Questions about the grid below.
1) Find the top-right entry.
2) Find the entry in the bottom-left corner.
3) Find the entry directly above the smallest entry.
4) Find the first entry in the row that holds the smallest entry.
5) Find the bottom entry of the column that holds the largest entry.
6) Find the first entry, reading row by row.
7) Find the median of all entries.
8) Find the entry just right of the largest entry.
[[.13, .15, .13, -.15, .30, -.36, -.24, -.17, -.22],
[.15, -.08, .22, .01, .23, -.44, -.57, -.31, -.27],
[.34, .12, .03, -.33, .08, .07, -.45, -.07, -.04],
[.17, .24, .13, -.23, .36, -.38, -.23, -.16, -.25],
[.35, -.07, .17, -.16, .12, -.16, -.78, -.26, -.16],
[.06, .20, .11, -.13, .33, -.39, -.06, -.13, -.23],
[-.13, .06, .09, .09, .22, -.37, .13, -.09, -.17],
[.05, .36, -.13, -.31, .11, .14, .39, .19, .06],
[.20, -.16, .20, .01, .12, -.28, -.66, -.29, -.19],
[.19, -.03, .01, -.12, -.06, .13, -.32, -.04, .03],
[.34, .13, .01, -.34, .06, .12, -.40, -.04, -.01]]
1) -.22
2) .34
3) -.23
4) .35
5) -.40
6) .13
7) -.01
8) .19
